In the rows, 128 means zero.
The same turns and mirrors carry the whole set onto itself and the rows of a family onto each other. Which other rows belong to the same family as each row named below? List them in the order they appear above.
These 40 rows form 5 families of 8 rows each.
J555: [144 141 107 141 104 108 140 157 116 148 154 122 138 143 118 143 122 149
 125 132 122 114 164]
J141: [158 104 137 111 104 168 139 130 130 147 142  99 151 115 105 153 147 121
 136 135 115 112 111]
J732: [130 120 132 123  91 144 148 127 155 111 175 122 159 110 123 101 139 124
 147 112 140 125 123]
J843: [142 126 136 135 108 135 128  77 145 147 173 144 127 111  96 137 122 105
 156 102  82 120 117]
J913: [147 100 127  84 107 155 145 133 117 148 141 108 124 103 101 157 140 132
 135 118 123 127 118]
J616: [105 119 151 145  88 116 128  91 148 127 164 137 141 104  99 123 111 115
 125 100  88 141 105]
J330: [137 128 111 125 109  93 128 149 123 165 166 148 107 139 109 146 106 131
 126 124  98 120 150]
J339: [137 135 126 145 105 117 105  92 140 135 158 155 123 122  99 142 115  99
 155 100  80 130 129]
J263: [141 157 107 123 125 142 107 129 155 127 151  84 123 105 106 106 125 140
 145  92 118 143 121]
J440: [116 130 129 156  86 106 127  98 138 117 161 153 143 106 102 141 110 126
 113 106  83 148 118]
J351: [146 139 103 146 109 129 126 169 120 124 145 103 133 134 100 140 120 142
 102 152 101 145 137]
J210: [166 140  95 160  94 123 132 146 103 117 142 113 127 111 108 108 117 138
 116 150 111 129 127]
J348: [146 116 118 131 111 117 123  85 116 147 158 156 131  98 102 122 118  85
 142 118 100 140 122]
J874: [148 115 122 123  86 142 151 132 135 122 182 121 143  97 123 101 136 116
 139 113 148 114 128]
J80: [152 144 108 146 102  94 147 142 126 149 169 145 149 134 106 141 112 152
 126 139 109 117 146]
J452: [124 124 147 151 123 108  85 120 129 138 132  95 141 104 122 142 126 139
 111  99 130 120 129]
J317: [138 120 117 104  94 157 167 129 159 139 191 125 146 107 112 135 139 116
 130 117 126 123 135]
J185: [146 114 117  96 104 150 146 147 152 136 188 100 150 113 110 116 131 129
 126 123 135 124 139]
J437: [133 145 114 126 141 139 101 124 147 127 157  79 103 113 103 118 117 113
 133  95 103 143 135]
J666: [117 126 147 142  83 109 143 100 154 107 157 143 128 109 102 148 128 120
 116 122  85 143 108]
J233: [122 142 109 136 137 122  92 114 147 124 138  87 115  91 102 119  98 124
 127 106  98 133 119]
J964: [129 133 143 147 134 102  79 128 139 120 134  98 117 111 113 149 124 141
 119 118 112 120 123]
J868: [149 100 134  94 116 139 137 123 114 146 144  94 147 101 101 169 146 121
 130 116 113 121 114]
J852: [135 142 117 123 119 131 104 135 154 132 141  85  97  98 112 116 122 137
 155  95 110 143 109]
J842: [126 135 146 136 126 117  91 103 138 126 127  92 120  98 127 150 142 122
 124 104 110 118 123]
J678: [145 135 102 143  90 128 152 155 124 131 153 118 135 131  84 133 116 139
 101 162 101 125 128]
J363: [151 105 121 120 113 117 127 101 120 147 160 148 140 108 105 140 112  81
 154 129  82 131 121]
J100: [123 122 133 150  66 114 138 103 145 126 151 137 113 108  94 137 127 145
 140 104  93 152 104]
J851: [156 142 105 144  98 130 139 154 111 115 140 113 132 116  90 139  89 131
 104 149  99 140 140]
J176: [125 127 133 139 128  94 100 125 114 150 146  97 120 104 116 149 133 121
  98 107 133 112 139]
J848: [146 128 114 140 109 128 125  92 144 151 150 155 138 103 103 134  99  97
 159 116  83 118 116]
J271: [170 121 128  99  94 159 152 136 124 141 151 118 160 105 110 155 128 115
 145 131 122 115 134]
J873: [137 130 105 115 109  97 139 155 117 158 157 147 113 142 104 140 124 152
 127 122 105 134 137]
J44: [153 135  98 136 104 102 121 148 144 153 171 144 126 143 108 141 119 153
 120 127 114 111 154]
J946: [117 125 139 156  63 130 143 110 152 113 143 143 121 112  99 132 116 141
 131 128  95 142 113]
J439: [121 123 132 141 132  96  96 121 114 133 131 108 118  96 122 131 132 111
 109 118 139 125 127]
J658: [157 159  96 159  94 142 125 136 120 119 136 111 118 110  94 114 105 142
 108 145 107 131 135]
J364: [129 125 130 108 107 137 170 130 144 130 184 109 158 110 126 115 131 120
 132 105 133 123 139]
J157: [117 138 124 128 142 150 103 124 145 128 142  82 120  92 124 121 109 106
 134  97 107 130 121]
J668: [160 111 140 111 113 167 136 138 125 146 150  89 149 100 109 147 121 121
 142 130 137 111 136]

Same family as J330: J732, J263, J868, J363, J176, J946, J658
Same family as J185: J555, J616, J339, J233, J842, J678, J271
Same family as J851: J141, J452, J437, J666, J848, J44, J364

The same turns and mirrors carry the whole set onto itself and the rows of a family onto each other. Which other rows belong to the same family as each row named below? List them in the order they appear above.
These 30 rows form 5 families of 6 rows each.
J441: [113 146 142 116 130 127 105 121  88]
J686: [136 107 116 122 142 105 164 116 128]
J434: [148 112 132 105 121 119 170 130 137]
J552: [120 153 135 119 139 139 110 142 104]
J175: [130 111 153 159 106 125 122 111 116]
J294: [139  90 126 122 133 120 159 115 132]
J30: [137 135 152  89 137 111 109 128 106]
J22: [138 130 136  85 152 117 122 120 100]
J693: [120  93 123 147 117 120 122 108 126]
J341: [127 150 133 123 122 131 100 132  89]
J642: [137 143 139  77 121 114 120 126 109]
J797: [125 141 137 157 116 137 113 123 114]
J241: [120 131 139 156 105 129 112 137 130]
J495: [153 119 110  83 128 118 144 129 120]
J171: [141  91 124 154 117 134 130 118 126]
J955: [135 121 134 155 113 138 102 125 106]
J543: [133  98 135 146 123 123 160 117 127]
J389: [135 144 123  83 130 118 119 127  96]
J498: [128 123 140 140 103 134  93 131 123]
J987: [122 149 154 140 109 131 111 128 104]
J864: [144 130 121  90 130 119 162 131 131]
J138: [142  98 139 155 108 128 126 113 134]
J192: [138 128 144  74 125 114 147 126 113]
J914: [134  93 133 146 108 107 126 109 136]
J872: [164 124 124  93 124 106 139 122 135]
J481: [114 150 148  99 125 124 126 128  92]
J338: [156 140 132  93 136 109 150 136 132]
J165: [142 113 106 134 127 117 161 119 137]
J598: [149  96 109 120 123 124 156 127 135]
J761: [105 140 145 127 139 132 106 135  97]

Same family as J338: J686, J30, J241, J914, J761
Same family as J441: J294, J642, J797, J864, J138
Same family as J389: J341, J495, J171, J955, J598
Same family as J543: J434, J175, J987, J192, J481

